One turn sends every row of this set to another row. A few are shown first. Where does it send the rows asked after them?
K_710: [ -2  -8  -5  -9  49 -35 -29  26  32 -13  16 -19  27 -27 -33  -5  -7  -6
  20 -12]
K_224: [ -9 -14  14  -5  -4  25 -43   2  18   5  11 -12 -18 -24 -17  -4  36   9
 -14 -41]
K_395: [ -6   1   1  -9  41 -32 -35  34  33 -29  14 -18  28 -27 -19   9   0  -5
  21 -16]
K_743: [  0 -11  19 -13   0  13 -46   1  19   2  12 -14 -17 -13 -15  -3  42  11
 -14 -30]
K_125: [-11  -1   3 -10  36 -33 -38  35  31 -20  27 -12  26 -28 -26   1  -6  -7
  21 -16]
K_643: [ 34  -1  -3   0  -9 -25  -6  32  25 -21  -6 -28   0   5 -11  40  -4 -10
   6   0]
K_239: [-17 -41 -15   1  -6  20   0   7  26  20   8 -30   4   5  -2 -15  23 -18
 -38 -28]
K_972: [ 54  -8  -4   1 -11 -21  -5  22  26 -23  -6 -23   3  -1   1  25  -7 -13
  -2 -11]
K_672: [-21 -41   1 -17 -30   8 -33  28   4  11 -21   0  -1 -34 -28   4   3  20
   4 -31]
K_114: [ 45  -7   5  -2 -14 -28 -10  24  25 -20 -16 -24   2  -2  -5  32  -3 -12
   0  -6]
K_232: [  9   9  -9 -17 -15   5 -13  -7 -23 -37 -13 -10   2   2  32 -28 -17 -19
  -2 -33]
K_129: [-17 -35 -20 -44   7   7  -8  11   6  -2 -22  -6  10  -1 -31 -46  17   1
  -2 -44]
K_35: [ 47  -2   1   4  -4 -15  -9  27  32 -18  -2 -30  -5  -1  -4  29 -13 -18
   4  -3]
K_153: [  6  -5  -6  -7  41 -32 -36  25  39 -16  25 -14  25 -20 -27  -1  -7  -9
  23 -13]
K_56: [-15 -39 -23   2  -3  17  -6  16  33  15  10 -28   8  -1  -6 -14  33 -12
 -37 -32]
K_938: [-45 -13 -15   3  18   0 -25  33 -10 -20  14 -12  39 -23  16 -24 -30 -12
   2 -16]
K_876: [-49 -10 -15   7  16   6 -17  30 -16 -19   6 -21  38 -18  11 -29 -29 -14
  -6 -17]
K_859: [ 47   3  -2   5 -11 -24  -3  26  30 -25   0 -31  -4  -2 -12  25  -5  -7
   2  -9]
K_289: [ -9 -37 -15  -2 -17  20   4  19  19  12   0 -31   2  14  -2 -14  33 -14
 -37 -24]
K_243: [ 10  18  -3 -13 -20   4  -7  -8 -22 -41 -19 -17  -5   6  28 -21  -6 -17
  -2 -29]
K_606: [-15 -15  14  -8 -13  17 -46  -4  18   5  15  -9 -16 -24  -2 -12  35  15
  -8 -36]
K_568: [-43 -11 -15  -8  13   5 -20  32 -12 -20   3 -18  30 -22  20 -27 -43 -28
   4 -16]
K_909: [ 41   4 -10  12 -12 -22  -9  17  28 -25 -10 -31   0   1  -4  23  -1 -14
   8   1]
K_139: [-18 -48   4 -17 -15   4 -38  37   2  20 -18  -4  13 -28 -26   1   4  22
  -2 -16]
K_796: [-42 -14 -14  -2  16   4 -14  28 -23 -14   1 -31  35 -19  17 -24 -35 -14
  -3 -10]
K_740: [-11 -42 -16  -2 -11  15   3  14  27  21   7 -30  -3  -2  -7 -15  33 -20
 -29 -33]
K_903: [ 13   7 -14  -6   0   8  -2  -1 -21 -49 -25 -19   3   1  23 -17 -11 -19
  -8 -32]
K_22: [ 22   6 -10 -13 -15   8   2  -5 -24 -39 -18 -24  -5   1  19 -26 -15 -22
  -9 -34]
K_197: [ -3 -40 -31 -38   2  -2  -5   6  18  10 -19  -1   8  -5 -38 -31  18  -5
  -1 -51]
K_127: [ 17  19  -3 -15  -5   9  -1  -4 -21 -41 -17 -25  -8   7  20 -17 -12  -9
  -3 -29]
K_369: [  9  11 -10 -11 -12   6 -10  -9 -18 -48 -21 -16  -9   2  21 -15 -16 -23
 -15 -29]
K_421: [ -4 -10  20 -10  -8  21 -48  -8  19   1  11  -9 -18 -14 -10  -4  31  12
 -17 -32]
K_309: [-15 -43 -18 -49   8  -3  -6   8  19   5 -19   0  14  -2 -33 -32  13  -7
  -3 -48]
K_181: [ 23   7  -6 -17  -8   7  -4  -1 -12 -37 -18 -24  -3   1  31 -23 -22 -30
  -2 -31]
K_364: [-13 -42 -20 -47  -3  -1  -1  12  15   1 -23  -5   5  -9 -28 -31  19  -5
  -3 -56]
K_69: [ -7   2  -3 -12  42 -24 -41  32  33 -22  20 -16  21 -26 -26   3 -20 -10
  27 -15]
K_604: [-47 -15 -16   7  21  -1 -14  26 -20 -12   9 -12  26 -19  13 -24 -33 -23
   3 -12]
K_623: [-11   1  -3 -24  49 -33 -37  28  27 -17  18 -25  25 -25 -27   0  -7 -13
  20 -14]
K_51: [-42 -11 -15   4  18  -8 -19  28 -17 -11  -1 -21  35 -25  17 -29 -31 -18
  13  -7]
K_302: [-41 -12 -13  -5   9  -3 -20  28 -25 -17   6 -18  37 -26  15 -28 -32 -20
   3 -19]
K_259: [ -9 -47   6 -21 -25   7 -29  29   1   9 -25   7   8 -29 -17   4   0  22
  -1 -32]
K_663: [ 40  -7  -5   1 -16 -30  -5  18  35 -25  -9 -29  -4  -4  -4  28  -8 -10
   6  -3]
K_639: [ -7  -8   3 -14  50 -35 -26  30  34 -27  22 -14  22 -27 -24  -1  -7  -4
  22 -14]
K_988: [-16 -44   7 -21 -30   2 -35  26  10  14 -23   1   4 -21 -27   9  -4  23
   0 -23]

K_876 goes to K_710
K_35 goes to K_181
K_22 goes to K_302
Now these:
K_909 goes to K_903
K_153 goes to K_972
K_796 goes to K_623
K_239 goes to K_309
K_259 goes to K_606
K_224 goes to K_740
K_604 goes to K_639
K_139 goes to K_743

One turn sends every row of this set to another row. A few are shown first. Where does it send the rows asked after them?
K_963: [-21  17  -7  12   6 -24  20  -4 -37  33 -41 -35  -4]
K_932: [-35  -5   2   0   7  -7  59  -3  -4  42  -9 -18 -21]
K_939: [ 24  24   6 -13   6 -25  57 -22 -30  -9 -31  11 -14]
K_284: [ -7   0  33  14  17 -22  26 -48 -31  24 -17   2  43]
K_550: [ -6 -16  13  27  -6 -39  35 -43 -35  18 -10   1  17]
K_160: [ 18   3 -25 -29  49  -6  59 -23  -2  22  -8   9  -8]
K_280: [ -5 -25  34  -3  18  -9  36 -54   8  31   8  -3  -5]
K_318: [ 16  18 -14 -39  45 -11   9 -46  -4  15 -18  -1  -2]
K_282: [ 11  18   9 -25 -14 -13   8 -34  -4 -12 -18  -1  -4]
K_263: [-14   4  11  22  11 -32  46 -34 -43  27 -27   9  35]
K_519: [ -3 -10  13   5  37  21  27 -25  21  23 -23 -30 -16]
K_348: [-22 -13  18   2  26  15  16 -30  21  30 -24 -28 -15]
K_951: [ 26  -1 -27  -3  33  -8  39   2 -11  13 -36  -7 -25]
K_928: [  6  27   2 -46   1 -28  29 -46 -10   5  -8   8   6]
K_979: [ 17   1  29  20  10  -4  14 -63 -10  18 -29 -23  22]
K_315: [-30   2  -4  17  22 -22  15 -11 -40  43 -40 -21   2]
K_353: [  6 -21  24  -1  30   1  48 -54  11  10   3   7  17]
K_112: [ 24   1 -23   7  22 -11  39  10 -28   1 -33   5 -13]
K_789: [-17   7   5   9   1 -45  41 -35 -45  20 -17   7  28]
K_461: [ -6  15  -5  39  16 -28  30 -19 -32  36 -40 -28   6]
K_70: [ -9   7  19   9  38   6  30 -31  10  49 -23 -38 -12]
K_23: [ 20  22  -3 -21 -14 -25  13 -20 -17  -8 -35 -11 -10]
K_64: [ -1  16 -21 -35  51   0  15 -28  -8  29 -10   1 -10]
K_792: [ 10  12 -30 -12  46  -5  54  -4 -21  28 -16  11  -8]
K_487: [ 24  14   0   0 -19 -18  46  -7 -18 -14 -25  10  -1]
K_946: [ -3 -14  35  16  43  -7  17 -48   5  15 -16  -1  27]
K_279: [-31 -18   1  26  16  10  33 -13   9  36 -19 -29 -16]
K_614: [ 17  17  11 -23  10 -29  19 -36  -8 -21 -27   3 -22]
K_341: [ -2  11 -22 -32  39  -5  22 -43  -6   9 -18  -2 -36]
K_163: [-35   0   0  17  -6  -9  42 -12 -27  45 -24 -22   4]
K_826: [ -5 -17  34   9  14   5  48 -47  18  13 -12   1  17]
K_719: [-22   1  15  15  -2 -24  16 -26 -46  36 -29 -13  22]
K_918: [  7  29   0 -37  20 -13  46 -52   8  -3 -14   1 -18]
K_134: [ 17   7 -14 -10 -13 -23  62   1 -17   6 -24   3 -18]
K_149: [ 20   5 -16 -13  27 -20  38  -7 -41   6 -39   3 -32]
K_21: [  6  20 -27 -25  34  -4  62 -27 -27  22 -22   1 -26]
K_186: [ 13   0  16  13  27 -15   7 -55 -23   2 -32  -4  32]
K_530: [-32 -12   0  15  23 -31  50 -11 -15  52  -2 -12 -15]
K_852: [-45   4   4  -2  11  -4  52 -18  -6  54 -13 -16  -5]
K_304: [  8 -15  24  25  23 -11   9 -41 -18   2 -35   1  27]
K_739: [-16 -15  19  20  34   8  41 -32  26  25 -10 -13   8]
K_638: [ -3  29   0 -46  12  -2  25 -45   3  14   0   3   2]

K_21 goes to K_149
K_461 goes to K_550
Now these:
K_739 goes to K_279
K_263 goes to K_304
K_963 goes to K_789
K_638 goes to K_64
K_160 goes to K_951

One turn sends every row of this set to another row. A few are shown first. Where does it send the rows asked after them?
K_116: [ 27 -40 -42   3  20 -28 -35   2 -17 -26  38 -32  13  14  13  26   8 -16
 -37 -36  52   7  32  60  -1   9  16  11 -16   4  -8 -22  41  17 -23 -12
  27 -30  -2 -30   4  -6  29  45  23  12]
K_119: [ 19 -62 -17 -30  14 -16 -39  22 -30 -34  34 -33  14 -11  10 -11  40 -20
   9 -21  22  27 -23  46 -21   3  -5 -16 -10 -18 -55 -31  39   7 -16  -9
  21  -4 -23 -33  18   4  52  13  -2  -7]
K_778: [ 19 -46 -37   4  -3 -30 -51   3 -49 -44  28 -50 -33  14   6   9  26 -36
 -12 -18  45  38  11  44 -34 -25 -42  14 -25  -7 -38  -3  45  -4  -5   8
   1 -11   4 -11  38   9  41  16  -4  30]
K_882: [ 30  -4 -41 -17  22 -28 -20 -26  37 -20  46 -12  -6  10   8   0 -17   4
 -13 -22   5  22  26  58 -28   0  18  -9 -15  10  16 -11  66  22   3  15
  -6 -28   9 -13  -9 -23  15  26  24   8]
K_705: [ 34 -28   0  24  25 -10 -50  35 -34 -20  -1 -13   8  -9   9   7  25 -33
 -11  14  -1  27  14  24   5   3 -29   5 -26  -2 -23 -26  45  22  -7   2
  43 -12   1 -38  24  22  28  28  -1  -8]
K_524: [ 22 -30 -12 -20   3   7 -45  18 -29 -23  21 -45  21 -10   6  23  22 -24
  -5 -36  42   3 -21  40  11  18  -7   1 -18  -8 -56 -20  15   3 -32 -27
  39  -8  -5 -10  27  12  54  28 -16  11]
K_721: [ 32 -25 -42   5  16 -27 -22 -15   5 -21  32 -28   4  16  11  17  -3 -16
 -29 -33  52  13  29  61  -1  10  19  15 -30  -1   4 -29  45  33 -18 -10
  16 -37  -5 -18  -4 -13  20  43  32  14]
K_920: [ 14  15 -27 -10  -1 -28 -51 -32  -9 -41  20 -49 -29  -4   1   2  14 -36
  -3  16  49   4  10  26 -33 -35 -11  -7 -44  26 -37   0  59  -5   3  38
 -31  11   4  21  15  -5  44  21 -15  17]
K_727: [ 16 -28 -49   0 -13 -32 -52  -8 -37 -45  27 -50 -43  10  10   8  22 -25
   1  -3  45  28  14  45 -36 -30 -47  15 -37   4 -31 -10  59   3  -1  17
 -16  -2  -4  -7  39  12  47  19  -7  32]
K_616: [  9   9 -34  -5 -24 -12 -41   6  27  11  24 -31  18 -10  22  22   6 -23
   7 -43  40  -2   1  40  14 -24  -5   1 -45  10  31 -17   1 -14   8   0
  -2  22  21  32   1  11  28  26 -20  -3]
K_751: [  1 -46 -24 -13   6 -34  -7   0  20  -7  44 -12 -15 -30  22 -43  45 -28
   7 -26  20   6  16  46 -23 -25 -28   4 -59   0  21   4   6 -18  34  -1
 -34  15 -16 -11   6   4  43  11   0  -2]
K_78: [ 16 -69 -38 -13  -3   9 -30  32 -20 -28  49 -23  -4  -4   3  16  37 -12
  12 -40  24  15 -11  41   2   1  -3  10 -12 -23 -24  -9   8   0 -17 -20
  25  -9   1 -26  36   6  35  10   7  23]
K_95: [ 27  10   3   2  31 -11   9 -11  34   4   8 -13  -4 -30 -20  -2  10  -8
   1   9  -3 -10  23  16 -18   8 -25   8 -47  14 -10  33  28  -9   8   0
  -1  -7  28  -1  40  27  35  17  -6  23]
K_205: [ 37  18   1  30  26  -6 -12   1  14  -2   1   0 -12 -25  -7   0  19 -22
  -2  13 -10 -14  27   9  -9  10 -33  20 -41  23   0  16  35   7   1   3
   9 -14   8 -14  37  17  21  15  -4  14]
K_307: [ 26   9   8 -32  27 -35 -29 -15   6  14  13 -25  25 -30  30 -16  -8 -22
  -5 -29   3  27  -7  61 -36  -1 -40 -28 -44   3  -6 -32  37   4  12 -21
 -14  12  -5  16   1  29  57  23 -22 -16]
K_527: [ 22  18   2 -40  19 -10 -33 -24  21  -5  35 -24  30 -24   8 -31  -2 -30
  -2 -13  10  13 -22  54 -22  -3 -18 -37 -48  18 -12 -29   8  -9   7 -16
  -5  22  12  32   4  24  63  31 -17  -5]
K_768: [ 30  -4 -33 -28   6 -26 -11 -19  56   0  39 -19   3   6   7   1 -14  10
   6 -12 -10  26  16  48 -30 -11  24 -19 -14  -2   3   6  61  11   6  23
  -7 -11  29  -5   2  -9  24  17   8  -2]
K_350: [ 17 -20 -19 -32 -13 -16 -11 -10  33  -9  54 -16  -1 -16  20 -58  39 -25
   9 -26 -12  12   0  51 -35 -10 -11 -18 -43  12  12   0  13 -23  30  -4
 -16  13  -7 -12  14  -2  58   7  -8 -12]
K_733: [ 13  14 -18 -21   3 -28 -37 -20  28 -34  18 -53 -11 -12  -4 -16   9 -26
  -2  15  42 -12  14  23 -22 -37  11 -14 -52  17 -44  15  43 -16  10  41
 -23  14  11  14   7  -4  58  27 -14   5]
K_236: [ 10   5 -38 -12 -27  -7 -16 -14  35  12  45 -17  22 -16   9  12  34 -21
  14 -28  22  -1  -4  30  -8  -6   0  -9 -43  25  21  -6 -14 -22   7 -16
  -8  25  24  26  25  18  38  16  -6   3]
K_444: [ 38 -10  10  33  23 -15 -46  21 -22 -12  -5 -13  -3 -19   3  -8  27 -29
  -6  15  -5   6  13  19   7  -2 -34   3 -34   3  -7 -27  58  21  -6   4
  39 -15  -4 -32  26  30  16  25  -2  -1]

K_527 goes to K_350
K_721 goes to K_444
Now these:
K_205 goes to K_920
K_616 goes to K_307
K_705 goes to K_778
K_78 goes to K_524
K_768 goes to K_95

